Each row is where one point has got to under a steady rotation. How many ticks took it there?
The counts run from 0 to 690.
[135 156 118 169 139 117 138 120 117 181 122 128 176  86 125 173 154 130
 141 172  91 125 111 125 139  83 129 130 130  88 119 141 146 115  96]
354
[173 118 117  83  88 141  84 143  90  86 111 144 117 121 127 183  94  99
 110 148 135 143 134 135 106 139 145 114 112 158  85  87 120 121 128]
439
[144 150 113 127  90 106 105  79 136 162 112 149 166  98 116 150 162 170
 133 153 154 122 157  78 126  97 121 145 134  86 143 157 133 105 128]
648
[134 155 139 138 139 127  81 131 130 167  86  98 126 134 150 172 145 160
 143 114  91 104 146 110 126 140 149 102 105 109  86 115  67 117 112]
605
[163 136 100 108 107 129  96 148  86 143 117 172 121 138 100 183 129 143
 115 160 155 167 138 137  93 102 128 152 121 131 147 172 127 121  78]
434
[173 114 153 111 124 135  86 128  93 158 109 149 118 134 178 140 127 165
 117 162 133 173 146 144 145 100 135 144  70 108 151 139 163 103 131]
222
[167  73 133 105  99 125 110 151  81  99 112 153 139 107 118 149 124  83
 165 165 123 188 126 110 136 127 137 110  94 110  78 135 151 127 125]
192
[110 104 132 117 134 103 158 116 176 104 115  98 184 161 102 133 144 146
 149 102 122 105 125  75 145 147 127  76 154  97 105  95 110 142 111]
589
[129 149 121 113  84 106 116 109 142 175  98 163 143 141  86 156 148 154
 114 117 160 116 133  94  90 108 123 127 157 107 140 178  85 136 108]
400
[157 164 144  92  87 109 123 131 122 150  95 149 117 155 144 204 155 142
 139 126 126 139 167 111 116 118 136 105  92 108  91 147  95 142 139]
658
[132  79 140  97  82 150  70 114 123  94 113 143 126 157  90 124 125 112
 130 105 186 145 156 100 113 164 124 116 148 124 129 113  92 144 130]
208
[141 150 129 132 133  90 157 146 156 200  78 133 165 138 125 151 139 137
 129 125  98 136  93 154 114  70 132 137 139 108 109 144 118 163 116]
363
[131 112 138 133 140 167 105 147  88  72 178 103 148 173 124 172 130  91
 138 145 135 141 158 139 150 149 123 115 132 124 133  66 137 152  95]
271
[146  93 166 152 153 142 141 153  89 118 151 127 161 142 144 133 121 110
 119 174 108 161  94 168 158 110 122 118 102 116 142 102 188 124 105]
521
[137 147 132 114  99 118  94 137 131 141  82 113 135 131 130 190 138 114
 151 108 112 120 142 121 109 136 157  98 114 121  59  92  65 147 147]
633
[128  93 140 150 174 104 156 154 156 145 110  99 188 169 120 106 122 153
 120 127 106 154  81 159 151 101 130 130 141 104 150 103 164 147  94]
557
[155 131 128 123 107 147  49  95  87 134 130 143 116 132 130 151 138 170
 106 157 179 149 166 112 123 136 131 144 106 112 178 147 123  94 111]
214
[119 136 140 109 100 113 136 117 177 136  88 117 162 148 108 149 129 121
 122  87 118  95 114 100 109 129 130  90 157 125  83  92  66 163 138]
367
[170 105 105  94 100 138  95 146 104 108  85 136 118  93 125 162  96 100
 156 144  97 132 125 115 119 127 146 117 116 141  45 119 125 117 120]
413
[107 128 109 185 169 123 108 138 124 146 147 103 190 145  70 135 146 134
 114 144 135 130 102 142 129 122 126 146 165 105 176 111 132 141  74]
566
[158 146 121 109  94 111  84 120 140 199  70 154 137 134 131 143 131 154
 114 116 155 146 134 151  94  79 140 165 136 123 123 132 104 155 151]
665
[149 122 187 124 156 124 135 140 112 159 121 118 126 187 174 142 136 175
 105 130 104 145 123 158 153 112 121  99  88 109 163 126 142 121 113]
524
[113 129 141 146 129 158 156 109 133 102 156  99 152 143 120 165 154 122
 161 134  97  83 143  73 164 139 111  71 152  86 109 112 122 120  95]
323
[125 121  70 108 120 116 133 148 169 112  89 113 182 135  76 148 103 122
 134 108 125 114 103 106 111 114 139 127 178 137  88  79 116 151 102]
369
[128 130 141 136 107  91 129  80 166 172  87 137 173  99 113 120 139 178
 104 140 126  99  86  94 119 100 125 115 150 101 152 158 118  95 112]
125
[123 121 121 111  96 106 150  95 153  78 117 123 182 109  96 151 132 152
 115 142 128  94 107  54 124 146 125  77 146 115 108 121 116 103 107]
128
[167 129 153  76  72 112 115  92 149 143  79 150 135 111 164 133 116 170
  93 132 129 115 128 102 112 102 137 111 111 124  96 117 120 105 161]
419
[119 130 119 174 167 147 132 112 141 171 120 116 157 139 128 114 146 166
 151 136 117  99 126 107 156  92 107 131 174  75 164 160 147 112  73]
319
[130 120  85 147 130  89 136 121 147 144 111 131 209 106  86 134 149 142
 145 154 135 151 108  93 136  91 128 154 154  84 129 133 162 132 108]
619
[144  81 178 135 136 141 116 122 140 182 112 140 137 176 165  84 128 155
 141 117 137 157 127 150 163  81 119 148 130  85 163 145 159 139 131]
257
[151  90 173 113 113 143 128 141  78  90 162 146 146 152 130 153 125  65
 119 164 128 166 110 167 145 131 123  99 115 131 120  89 159 149 126]
493
[155  61 124 103 111 156  80 131 119 110 109 141 139 136 123  82  70 109
 103 132 149 148 103 145 126 110 125 151 157 150 130  80 163 126 127]
476
[166 102 152  67  87 144  83 106 127 131  79 144  92 139 167 126  93 159
 112 109 135 111 148 107 118 122 141 108 112 142 101 124 109  97 143]
446
